(in the rows, 128 means zero)
One turn moves each row of this set onto another row. After a few examples, where does it send each row asked below?
Vadi: [128 151  99 107 117 128  92 163 133 165 122 139 134 150 120]
Mot: [104 126 148 166 123 141 136 126 110 167 118 123 131 124 118]
napob: [137 147 111 141 138 141 136 124 112 105 117 137 125 116 108]
tipe: [135 147 131 138 120 164 153 140 142 177 113 144 152  99 143]
dedof: [111 161 125 130 125 136 140 151 112 180 124 134 101 140 135]
Kas: [144 126 116 118 101 142 162 139  99 129 130 130 123 129 118]
zutek: [146 107 135 158 104 138 104 139 137 172 128 144 152 128 125]
Lav: [134 125 111 114 136 128 162 136 149 152 120 154 148 159 140]
suvu: [116 117 124 144 113 133  89 137 126 148 115 129 166 133 103]
Duge: [121 136 134 143 115 136 141 121 118 195 118 142 132 103 102]
Madu: [138 138 116 137 153 128 120 135 178 156 101 131 137 117 121]
zerus: [133 149  95 130 147 151 128 128 144 137 102 143 134 106  94]
Tup: [127 135 136 135 142 109 124 125 127 144  83 130 158 122 147]
vato: [120 102 134 144 102 143 136 158 143 129 125 158 144 124 135]
tiri: [138 139 137 123 118 112  93 157 127 140 137 149 134 150 138]
fute: [136 181 102 118 119 115 128 121 125 160 100 135 135  99 131]
nageb: [120 149 141 123 127 106 136 155 135 138 137 129 130 169 125]
Tubi: [112 171 137 109 129 106 127 138 105 162 125 147 113 126 116]
Memi: [113 156 129 120 112 112 151 131 111 156 123 117 129 132  84]
poka: [139 140 124 149 105 140 131 137 143 184 121 106 141 116  86]
tigu: [147 138 124 142 119 137 122 138 130 130 113 107 113  88  99]
solu: [138 121 114 113  95 139 139 178 120 160 101 141 114 109 123]
ruvi: [130 131 122  92 120 137 139 152 119 156  97 150 169 126 121]
Sidas: [138 126 128 156 117 114 129 149 127 153  88 127 104 107 147]
Tunit: [145 134  84 139 139 159 145 139 158 155 114 158 127 132 123]
reviv: [144 131 132 150 119 132 113 159 165 162 135 117 144 148 128]
dal: [121 137 106 125 100  96 113 137 128 115 113 149 126 122 124]
Noni: [147 129 102 148 129 146 151 133 123 121 127 151 118 145 140]

Tubi moves to tiri
ruvi moves to Tup
And these:
nageb moves to reviv
Lav moves to Madu
tipe moves to fute
Tunit moves to zerus
Vadi moves to suvu

One turn moves each row of this set onto another row. After a few examples, where does it send each row asked below?
Papos: [142  89 122 140 142  84 138 157 100 149 130 121 120 125 131 131  97 148
 122 158 121 104 129 108 137 163 108 119 110 141 156 118  50 123 117 127
 152 114 134  96 138 127 144 136 124 145 141 127 143 159 102  92 129 114
  93 131 149 131 134 151]
tobu: [141  86 126 138 142  82 134 165 102 141 131 118 119 122 134 136  92 138
 130 159 124 105 128 108 132 171 112 119 113 143 155 117  53 126 117 131
 149 109 131  97 135 127 144 139 124 142 146 120 144 156 105  91 132 113
 100 130 147 130 135 149]
zuso: [170 104 110 106 122 102 129 132  99 150 127 115 105 100 132 143 111 150
  76 162 161 105 137 102 138 151 143 104 148 152 140 128  82  97 112 113
 151 152 145  92 143 148 142 102 128 113 121 132 145 128 132 148 122  84
 105 136 139 135 127 132]
gerep: [164 118  93 104 102 105 111  90 109 116 110 124 143 131 150  97 111 115
 109 137  92 102 124 130 136 115 140 106  96 128 100 121 134 104  83 112
 133 165 128 106 125 125 134 103 122 113 101 142 121 120 119 114 123 149
 103 133 120 123 145  93]
sepif: [175  92 127 104 129  82 115 141 128 103  71 119 145 132 156  88  90  90
 105 124 105  95 103 134 118 152 133  92 107 137 117 129  98 126  81 141
 129 160 132 102 139 114 112 132 125 121 125 125 165 110 132 103 149 138
 113 127 156 108 140 100]
falo: [127 122  96 147 107 116 135  92 135 128 111 120 128 127 142 106 154 111
 127 121 128  80 140 120 146 161 131 121 125 135 114 146 130  97  80  74
 147 155 110  90 138 118 109 116 130 139 107 142 104 148 122 103 140 107
 123 141 122 127 161 148]
zutu: [127 121  97 140 112 113 135 106 132 123 102 117 125 121 151 115 149  94
 133 133 149  76 135 129 134 180 128 124 130 140 113 145 140 111  90  81
 136 156 109  84 150 117 113 123 147 132 119 124 103 129 135 109 134 106
 122 145 131 138 148 144]
vapod: [165 124  96 125 127  84 145  94 111 115  96 118 106 107 156 108 140 155
 153 156 128  77 119 103 154 172 117 128 136 171 118 146 122 108 112 131
 113 174 103  72 151 108 152 120 102 138 154 132 170 138 119  86 127 106
 120 117 121 126 130 104]
kop: [169  93 121 115 136  85 125 128 121 126  69 116 142 129 157  74 109 109
  76 126  99  94 107 126 128 139 122  96 100 141 128 135  94 117  81 130
 130 168 143 102 150 108 109 118 129 123 118 122 158 126 117 107 152 142
 108 126 175 116 137 103]
sebor: [159 100 109 104  94 104 103 102 114 105 107 110 129 120 163 114 104  88
 115 142 105  99 117 114 119 133 150 111 112 142 108 128 138 112  84 118
 116 155 126 122 116 119 120  98 122 110 125 111 130 125 126 111 145 144
 127 122 120 107 144  84]
pozon: [178 108 106 100 117 101 130 141 106 135 138 120 113 118 131 146 106 141
 103 153 150 116 142 110 159 148 146  93 143 150 123 120  70  93  96 115
 155 147 141  91 124 161 149 113 115 112 103 147 144 127 134 141 120  86
  98 132 127 125 146 136]
Res: [154 105  91 141 109  90 128 102 146 115 141 143 146 115 156 110 144 138
 113 136 107 108  97  80 149 165 119 107 126 133 113  95  99  58 113 118
 148 148 120  75 162 107 125 111 158 102 123 153 126 140 119 121 107  98
 108 147 136 139 149 150]
reb: [141  98 115 142  75  68 164  98 116 121  98 107 144 134 147 102 136 141
  87 143 106  73 124 133 139 154 152 120 124 175 121 140 113  71 123 111
 131 153 123 115 154 122  97 103 107 119 137 114 156 123 138 116 139 118
 116 111 125  96 145  95]
Toned: [155  91 106 139  97  86 116 112 156  96 146 135 140 112 161 126 130 117
 133 130 110 109  93  67 137 172 134 108 137 139 110  97  97  58 104 125
 142 132 110  89 140 109 116 113 140 103 135 141 139 144 125 112 126  94
 127 139 119 117 162 142]
Rok: [166 125  91 127 124  83 153  99 112 116 102 119 113 121 160 104 147 154
 159 153 120  86 126 105 172 172 114 122 130 173 113 144 113 106 100 129
 114 177 108  70 145 112 156 119 102 135 139 138 165 144 115  84 127 109
 113 113 128 128 143 106]
kagi: [144  90 125 138 141  82 132 159 101 142 134 123 118 124 129 134  91 148
 130 154 118 104 127 109 133 164 113 118 113 139 154 117  50 120 119 131
 155 108 129  96 131 130 144 137 117 146 143 130 145 160 103  91 130 112
  96 132 139 126 136 151]
nogo: [169  95 119 106 111 102 127 142 108 137 135 109 100 108 142 155 108 130
  93 157 156 112 140  88 144 155 152 101 153 162 136 132  73  95  95 115
 143 142 146 106 121 152 133  99 114 110 119 120 150 140 132 142 144  82
 117 121 136 115 145 128]
dab: [147 106 104 136  72  64 168 115 118 110 102 113 154 152 150 106 136 126
 112 144 107  84 127 150 156 163 148 108 118 177 104 130 106  77 113 114
 131 155 123 106 150 132 108 115 115 110 121 122 152 111 145 113 131 120
 105 108 121 104 155  96]
kub: [148  82 139 129 144  86 131 166 115 125 131 123 118 117 138 137  89 132
 126 160 120 111 120  97 125 167 106 115 109 144 149 109  57 124 111 143
 151 104 129  97 142 130 139 142 124 147 148 126 153 154 111 110 133 117
 106 131 151 124 134 140]
pafak: [166 118 101 131 122  85 144  91 114 115 102 115 106 114 158 105 145 157
 151 150 117  80 123  94 161 168 122 126 134 173 118 151 115 101 101 129
 113 171 106  79 137 109 144 113  90 139 148 134 169 154 113  82 137 107
 125 111 121 117 144 103]
kegem: [151  88 136 131 146  86 134 157 113 129 134 129 122 121 130 129  93 147
 121 154 108 114 125  97 133 153 107 112 102 138 147 110  53 113 108 138
 162 105 130  93 139 131 140 141 114 151 135 141 151 160 104 107 128 119
  99 135 148 124 138 146]
Kal: [129 116 109 140 108 113 120  94 137 114 106 118 121 112 141 120 137 102
 133 121 140  72 130 118 122 169 140 126 138 134 113 146 141 102  91  83
 144 144  99  93 136 118 105 121 125 143 129 132 112 137 133 102 142 102
 136 147 110 118 150 143]
tis: [154 110  97 109 107 108 113  92 101 128  97 114 135 116 163  98 117 106
  89 152 113  91 117 125 120 131 135 117 103 141 118 129 147 116  97 111
 117 171 137 109 148 112 129  95 147 107 121 111 120 117 122 123 129 149
 114 132 140 132 125  89]
Tonef: [145  88 132 134 149  87 142 163 108 137 128 126 120 119 137 126 100 143
 113 163 119 111 126  98 134 162  99 116 103 144 152 111  57 121 111 138
 152 111 136  91 151 128 143 137 133 145 137 128 148 158 104 111 128 123
  95 132 164 134 132 144]
pinab: [147  90 102 142 103  88 122 112 147 112 132 129 134 101 169 122 139 117
 112 144 127 102  90  69 128 184 122 118 139 146 125 103 107  70 118 123
 130 145 120  85 168  98 116 107 169  97 147 119 132 137 127 124 122  95
 126 141 145 134 141 138]
zel: [179  95 124 109 136  84 112 117 125 115  72 128 144 125 140  76  93 121
  85 116  92  92 102 133 119 128 133  93 102 126 121 131  97 111  87 133
 145 159 130  99 139 112 110 127 111 132 120 146 162 121 120 104 144 138
 109 138 148 105 137 105]
talev: [148 108 109 132  80  63 159 101 114 116  95 117 151 135 139 103 125 143
  98 148 115  72 118 156 136 158 152 115 122 168 112 129 120  79 136 114
 138 153 114 100 163 128 110 117 115 118 137 130 157 100 149 120 118 116
 106 124 115 110 133  98]

tis moves to sebor
reb moves to dab
Kal moves to falo
And these:
nogo moves to pozon
Rok moves to vapod
Tonef moves to kub
Res moves to pinab
sepif moves to zel
kagi moves to Papos

One turn moves each row of this set onto another row. After a few examples, where does it send each row asked below?
vasut: [163 131 122 155 131 132 135 121 132 136 160 141 118 130 136 168 141 106
 127 150 101 110 152 153 129 153 110 134 126 147 113 144 132 109 151 125
 121 133 138 152 113 101 129 118 114 118 126 136 121 124 139 125 128  94
 115 122 138 122 104 135 135 128]
Mebev: [156 121 107 152 146 126 112 125 128 113 148 152 126 136 154 160 139 119
 103 156 100 124 123 158 128 141 109 128 127 135 124 129 123 106 157 126
 118 131 122 147 108 108 124 104 123 106 115 149 127 135 147 119 141 101
 118 106 152 113  97 137 132 127]
Pas: [126 118 118 124 135 137 148 133 126 116  91 143 110  90 133 112 153 128
 103 115 135 121 108 135 115 112 117 131 145 124 114 128 108 151  91  94
 115 122 135 146 111 115 110 133 122 102 150 138 131 114 115 102 119 126
 127 147 126 154 155 114 160 124]
Kod: [118 158 137  95 160 124 141 137 140 122 118 148 137 126 155 108 129 142
 129 143 136 151  99 103 155 138 135 144 137 135 133 156 121 141  92 148
 111 118 134 175 125 132  99  94 151 137 131 100 131 143 130 111 134 103
 157 170 112 138 128 100 119 138]
sobut: [123 132 110 118 134 121 155 148 127 115  86 148 124 108 127 135 138 129
 120 114 110 142 134 137 124 128 137 114 154 109 121 144  97 146  93 111
 128 128 137 138 126 121 106 127 123 107 143 121 130 130 128  85 137 132
 137 156 132 151 135  72 141 128]
pomon: [121 150 151  90 151 132 156 123 156 115 113 142 142 159 153 108 128 133
 137 145 138 138  76 113 152 168 123 151 126 124 134 139 118 149 114 158
 104 122 139 167 127 153 128 108 160 127 125 100 118 133 132 104 131  96
 137 136 111 156 146 118 144 122]
Takar: [119 120 115 138 139 110 140 141 119 136  98 159 111 123 147 129 124 105
 121 105 132 146 117 148 110 131 141 108 153 125 124 147 110 138  88  89
 106 116 130 142 134 132 127 132 129 105 143 112 129 130 122  92 145 156
 127 144 129 140 164  91 139 108]
pulol: [151 158 138 123 152 127 168 121 129 132 110 144 120 129 132 142 113 117
 128 133 123 148  92 129 130 123 157 162 170 113 117 118 148 144 134 107
 121 121 139  93 127 138 115 135 122 133 123 114 120 107 134 129 158 134
 125 138 124 141 114  88 130 162]
bul: [117 136 106 150 145 101 100 127  99 144 147 123 146 136 138 154 144 108
  96 154 109 138 120 142 115 139 117 132 130 150 127 130 153 123 149 113
 126 120 119 134  98 110 128  89 111 115 115 132 128 140 135 129 150 110
 111  94 125 119 101 144 125 121]
Zafi: [122 146 125 134 132 111 109 129 107 147 169 120 138 131 133 155 149  95
 100 146 103 133 131 148 125 145 113 132 133 151 124 139 148 122 152 114
 107 104 122 135  84 114 127  95  98 145 127 119 108 123 137 118 126  99
 128 107 140 122 105 143 141 133]
Nade: [150 156 144 149 147 131 174 116 131 135 111 141 114 134 164 125 104 101
 136 138 133 144  93 124 120 127 152 178 150 125 101 128 153 127 128  83
 107 123 129 119 133 137 143 142 133 123 111 114 120 111 139 109 163 136
 118 146 144 136 128 117 141 146]
Gukov: [112 129 138 116 141 118 115 133 123 145 168 147 129 145 158 145 120 132
 153 146  90 110 140 120 145 138 116 131 132 149 135 151 130 100 172 140
 139 118 111 141 122 124 132  97 110 138 122 122  94 144 147 122 138  99
 144 129 146 133 121 137 154 104]
tabek: [129 127 110 122 126 125 151 145 138 105 107 140 129 116 147 129 153 123
 114 115 143 145  99 151 113 149 122 105 155 119 131 142  96 150  85 128
 108 114 143 150 140 150 109 132 131  99 136 133 121 124 114 109 121 125
 124 135 125 154 152  92 155 109]
Kab: [109 121 131 107 141 118 107 118 111 125 142 135 159 144 166 159 113 127
 133 136  89 123 131 122 146 123 117 125 128 144 134 139 125 103 164 140
 137 113 114 142 120 128 129  82 113 124 111 129 113 156 150 112 151  98
 121 108 154 127 130 145 137 102]
gozi: [123 132 114 101 120 124 158 138 130 117 117 133 136 139 142 117 127 148
 162 127 157 153 100  87 133 130 147 126 138 110 119 137 175 122 115 110
 137 127 108 169 107 148 124 104 134 156 111 147 136 110 122 123 128 103
 116 158 131 154 111  95 147 100]
Bog: [126 123 143 124 132 105 127 104 136 141  97 145 136 143 149 111 137  85
 122 125 159 147  74 131 122 122 154 127 141 111 133 126 146 138 114 101
  87 113 130 152  99 142 162 119 112 161 119  86 119 127 131  92 149 114
 143 138 119 133 134 130 137  87]
Duneb: [118 116 142 119 145 115 127 129 130 129 162 149 154 149 154 148 125 141
 129 150  92 117 121 111 133 129 109 136 138 151 128 135 133 101 158 142
 137 134  98 128 124 129 128 102 101 143 144 118  94 144 149 102 143 110
 136 108 162 131 128 153 139  96]
sunob: [103 138 135 120 129 106 130 115 122 149  96 150 144 137 135 110 158 106
 111 127 168 152  77 142 125 142 161 142 157 114 154 124 139 142 118 119
  94 144 138 115 126 150 142 120  97 131 114  88 120 122 128 108 137 111
 146 127 126 159 122 119 160 103]
sikeb: [156 115 130 149 150 130 131 117 135 127 156 155 132 142 149 165 161 113
  99 158 102 121 135 141 141 150 111 147 139 155 109 154 130  98 143 126
 131 138 123 159 122 114 128 117 120 120 116 144 127 116 133 115 117  99
 118 127 155 110 119 143 138 130]
fedi: [125 129 112 137 140  89 113 111 108 143 167 133 161 141 139 156 159 113
  81 144 105 142 137 140 116 134 116 140 135 157 110 130 129 126 139 120
 121 119 118 141  84 125 127 119 101 138 124 121 127 129 136 112 137  95
 119 116 133 119 116 146 138 129]
Fati: [139 176 137 129 144 130 180 125 128 129 118 137 130 142 141 110 134 133
 115 134 136 144  93 153 123 142 144 166 143 129 114 121 141 155 116 107
 117 124 132 102 146 149 119 135 133 103 110 133 117 118 122 121 143 125
 111 144 133 148 111 114 156 157]
pogup: [118 146 146 122 163 124 140 125 139 130 122 147 108 135 153 102 119 126
 143 143 132 135  71  94 158 133 113 164 136 125 127 144  99 144 105 143
 102 123 137 173 130 147 115 106 132 130 144 119 138 123 114 107 115 109
 145 130  92 134 143 110 124 136]
tasa: [132 166 127 123 131 131 152 105 140 143 105 149 103 134 149 101 120 129
 124 139 118 138  96 141 139 136 134 172 146 112 117 115 140 158 112 119
 105 117 137  98 117 149 127 119 132 129 122 126 140 116 134 124 143 159
 110 140 110 127 110 133 135 159]
nazor: [128 108 123 139 149 133 100 131 129 121 135 157 147 141 148 175 132 118
 131 151 108 122 144 146 146 126 105 134 128 146 133 148 128 109 156 139
 135 110 136 153 114 128 128 109 139  91 113 139 115 149 148 129 137  99
 117 103 130 126 141 125 112 112]
datom: [134 129  94 119 120 130 141 133 130 108  88 149  99  95 153 120 135 150
 119 126 133 128 121 137 115 128 116 126 161 118 113 120 106 157 100  88
 110 113 145 147 122 149 113 121 129 111 135 145 132 116 143 107 112 131
 130 139 130 150 156 103 144 119]
madi: [124 104 143 133 149 134 108 120 129 136 152 162 151 153 130 173 139 126
 137 152 108 122 131 132 134 133 107 119 139 170 123 151 140 118 142 131
 151 122 118 164 121 131 122 125 115 111 135 129 114 139 130 127 126 115
 116 103 129 119 153 130 124  95]
fil: [131 123 147 126 123 126 131 114 138 127  82 142 149 128 127 113 149 106
 122 144 166 146  80 122 135 115 151 133 163 100 151 123 163 132 123 113
 111 120 136 127 104 123 139 126  98 154 117  93 121 117 126 111 134 119
 154 142 118 135  99 110 141  90]
piba: [129 131 115 133 125 117 165 152 130 126 119 129 128 130 164 114 116 128
 157 115 173 155 111 101 123 127 135 135 125 126 109 145 155 114 104 101
 120 106 108 169 116 154 152 108 152 146 119 148 123 122 133 112 131 131
 109 157 143 157 143 109 134  90]
Kurer: [119 132 131  95 116 149 145 118 132 130  91 137 111 120 159 102 105 158
 156 125 153 142 114  93 133 133 144 142 132 132 114 114 155 141 114 102
 131 124 116 149 114 169 128 102 132 148 112 149 126 119 149 129 131 127
 106 152 132 153 123 142 152 109]
lusi: [110 121 117 134 134 112 106 138 103 140 139 118 152 112 148 145 142 116
 110 144 110 117 133 119 132 138 135 145 125 145 136 136 161  95 152 130
 132 135 112 131 130 101 144  76 116 124  98 129 111 143 157 124 139 108
 117 112 155 134 123 152 127 104]
darul: [116 111 128 106 122 143 145 128 133 126 110 147 123 126 138 102 107 159
 165 111 155 140 103  88 143 131 142 146 116 121 119 111 140 127 120 114
 131 133 105 158 102 147 128 130 133 138 140 155 131 103 136 110 130 127
 103 143 133 162 130 124 158 101]
vemi: [104 130 118 135 113 113 118 121 126 139  77 144 115 114 151  99 155 111
 130 139 153 136  93 111 114 119 140 146 167  97 139 134 149 143 108 100
  96 135 140 122 116 158 138 108  89 138 120 104 128 125 135 118 118 119
 155 121 114 143 126 131 141  94]
Zibu: [125 152 141 130 142 120 158 110 125 153 125 138 113 132 140 108 122 116
 132 108 126 140  88 125 137 120 157 184 136 106  99 117 134 144 120 122
 108 123 128  97 124 144 120 133 112 130 127 143 144 113 121 125 137 135
 105 145 120 136 118 125 146 161]
gokez: [116 113 123 144 142  92 122 150 116 155 161 120 158 127 128 147 154 121
 104 151 115 123 154 119 125 129 130 154 132 154 127 127 152 100 138 137
 134 132 109 119 117 120 146 111 120 145 118 138  98 138 157 120 130 122
 114 116 140 146 135 141 124 112]
gumu: [107 147 131 114 137 127 129 111 151 136  91 156 115 136 164 104 127 132
 147 139 127 146  96 109 166 151 114 163 142 112 127 151 103 153 107 146
 111 119 147 162 121 161 128  87 131 133 134 106 139 139 132 102 117 115
 145 140  99 138 139 122 115 120]
zapur: [110 133 130 112 117 133 163 136 122 120 100 122 149 135 148 126 109 141
 155 132 179 154 106  95 123 144 146 133 136 135 132 117 148 128 119 114
 127 136 121 147 130 167 141 123 131 136 105 142 123 113 143 117 125 116
 109 137 140 173 127 108 177  94]
Bil: [127 163 138 108 165 111 149 133 143 125 129 160 124 149 168  87 111 135
 131 130 123 138  83 125 137 144 130 152 124 131 115 150 123 140 107 121
  92 109 118 168 131 135 122 101 152 129 139  91 121 150 138  86 140 116
 155 159 134 133 148 117 119 130]
bogu: [110 115 146 131 140 106 122 123 118 145  90 145 138 124 143  96 147 114
 127 130 172 136  89 103 140  94 145 159 156 110 149 126 131 138 117  99
  94 125 135 124 112 142 132 117  95 140 136 107 116 118 135 110 113 102
 163 127 112 158 127 136 147 102]
tigap: [111 126 123 140 121 113 115 148 113 156 158 128 155 107 130 145 141 124
 122 125 110 119 159 125 122 142 119 140 114 150 141 142 166 100 155 125
 131 116 111 120 122 118 144 102 114 145 114 123 101 128 144 125 128 108
 124 124 129 130 121 142 135  99]
Kozer: [116 115 136 129 145 144  99 132 138 143 153 159 138 135 143 184 119 115
 131 153 104 122 148 148 139 135  98 115 133 160 134 155 140 124 150 126
 125 117 135 154 112 124 124 117 120 110 144 133 111 138 136 112 135  93
 130 122 122 127 136 127 137 102]

lusi moves to bul
pomon moves to zapur
Pas moves to pogup
And these:
Kod moves to gozi
sikeb moves to madi
Takar moves to Bil
tigap moves to Zafi
gumu moves to Kurer

